In the rows, 128 means zero.
A single turn carries every row of the set below to another of its rows. Some are shown first; where does it send the rows asked next?
geroz: [138 129 161 104 135 114 124 143 128 134 162 115 108 111 123 170 164 119
 133 122 125 130 129 109 113 134 114 125 161 128 143 130 157 131 141]
doz: [131 140 145 119 150 139  98 140 118 109 150 111  84 130 147  94 147 120
 104 120 127 108 119 145 107 105 107 104 126 125 151 143  95 138 107]
vefu: [126 123 166 102 135 115 131 142 114 136 130  99 122 109 138 152 174 120
 137 125 127 140 130 100 123 150 128 136 129 144 132 147 152 170 147]
Vis: [129 119 155 104 118 147 120 134 115 122 169 127 128 117 105 130 143 103
 159 118 104 131 126  99 137 115 102  92 144 162 147 144 142 108 119]
sig: [132 143 159 117 173 142 109 135 120 121 141 108 100 120 141  87 160 117
 109 130 145 120 144 137 124 116 113 122 107 130 152 160  96 158 104]
Fak: [129 133 144 115 157 138  97 141 122 113 138 105  84 125 153 100 155 130
 109 126 134 113 123 141 103 103 107 112 121 123 144 153  97 150 108]
Dat: [146 114 162 108 117 130 132 127 126 140 169 141 121 129 116 128 137 125
 159 123 101 131 114 125 137 121 105  95 131 129 165 133 163 116 110]
rifa: [129 104 157 105 127 108 127 135 121 142 126 127 134 126 145 121 157 135
 160 124 110 135 114 109 129 155 113 120  96 139 139 146 160 168 124]
boz: [134 151 158 124 166 140 109 134 118 115 155 114 100 126 136  84 150 102
 103 123 137 111 143 144 125 122 111 115 109 136 158 146  96 146 104]
bak: [113 119 171  99 130 106 118 132 119 138 112 113 130 110 139 129 165 127
 133 137 127 144 111 106 139 156 121 135 117 144 137 147 152 173 128]
Sudi: [119 131 184 108 115 135 134 118 102 136 136 112 135 115 114 109 143 102
 133 136 114 147 108 119 167 135 126 112 120 160 161 144 147 146 116]
Kovob: [145 142 145 116 155 134  95 147 117 111 148 126  99 130 157  89 155 120
 112 109 130 107 133 137 106 110 114 111 121 121 151 143  97 128 105]
nuli: [126 136 178 114 119 138 145 133  93 132 141  97 133 117 123 125 156  97
 134 120 113 144 125 107 151 143 137 119 123 164 149 144 146 156 139]
leko: [128 120 158  98 135  92 111 133 144 136 146 130 111 107 129 159 156 127
 130 136 130 125 117 117 115 144 101 127 147 123 143 127 159 140 127]
tulu: [143 136 148 117 156 143 113 134 113 115 138 111 104 120 154  82 155 118
 121 121 139 117 147 138 112 102 116 111 101 131 147 159  97 152 102]
Mesef: [125 109 141  91 125 113 114 119 152 136 145 134 105 102 128 157 146 110
 150 132 116 121 141 121 112 141 108 119 140 139 140 126 153 149 141]
Pupu: [144 136 148 111 161 140  98 144 118 116 135 117  99 124 160  90 163 132
 119 117 138 117 135 133 107 103 117 117 114 118 145 157  98 141 104]
Dife: [117 117 159 105 117 146 119 138  99 123 137 118 143 119 120 112 154 106
 158 116 102 140 119  87 148 136 116 104 118 176 136 156 136 141 126]
gon: [129 109 138  98 131 118 109 140 136 123 161 132 120 109 119 155 156 118
 158 121 117 121 134  94 108 128  90 106 145 146 129 141 147 124 128]
guzas: [116 123 172  95 110 156 113 125 110 138 126 125 124 118 125 112 148 109
 147 125  92 147 108 112 164 132 139 114 133 158 156 143 141 139 133]
tola: [138 142 174 113 118 137 138 134 108 130 174 113 118 118 109 144 147  96
 131 117 110 134 124 117 140 127 125 108 155 148 161 127 151 117 133]
Vovu: [134 145 158 113 176 138  96 146 126 121 143 115  93 124 145  97 167 128
 107 126 143 117 134 134 117 117 111 126 122 119 150 155  99 145 107]
Kal: [116 106 143  98 131 118 108 145 120 124 128 120 134 112 134 136 166 120
 159 119 115 130 128  82 118 149 104 120 119 160 118 153 142 156 135]
defe: [126 133 146 118 153 141 107 134 115 113 134  98  89 124 152  89 150 122
 108 128 135 116 128 142 111 106 111 110 107 134 145 157  94 163 108]
levaf: [136 151 156 120 169 135  96 144 123 115 157 123  94 130 141  92 156 113
 100 119 136 108 134 140 118 122 110 119 125 123 157 142  98 133 106]
sadi: [110 114 152  94 120 118 104 131 126 135 114 128 123 115 144 129 156 111
 144 123 103 130 120 107 134 163 128 131 119 153 134 133 144 167 147]
zolof: [144 142 145 121 151 137 109 135 113 110 150 120 104 126 151  81 146 106
 114 113 132 106 144 142 111 110 114 106 106 133 153 144  96 139 104]
Kinu: [133 133 171 108 119 120 128 119 128 132 171 130 116 113 104 138 135 103
 131 135 117 130 116 129 142 123 105 104 152 139 167 123 156 113 113]
fen: [142 103 149 101 130 104 124 133 142 142 153 140 117 122 134 147 152 139
 160 126 115 125 122 118 112 137  97 111 124 120 145 135 167 141 120]
lig: [133 115 170 111 112 135 135 129 105 141 142 129 138 134 128 101 142 120
 158 120  95 141 106 117 156 139 122 103 104 150 159 143 156 143 114]
zigad: [128 140 147 123 147 143 107 134 112 108 146 104  90 128 147  85 142 111
 105 122 127 110 125 146 115 107 111 103 111 137 152 146  93 149 106]
Mome: [131 118 161  94 116 151 122 113 136 139 157 130 107 106 108 140 138 107
 153 135 106 137 131 126 142 109 118 102 153 142 162 136 150 120 127]

geroz goes to vefu
bak goes to Sudi
Now these:
sadi goes to guzas
Dat goes to fen
doz goes to Fak
Kovob goes to Pupu
Vis goes to gon
sig goes to boz

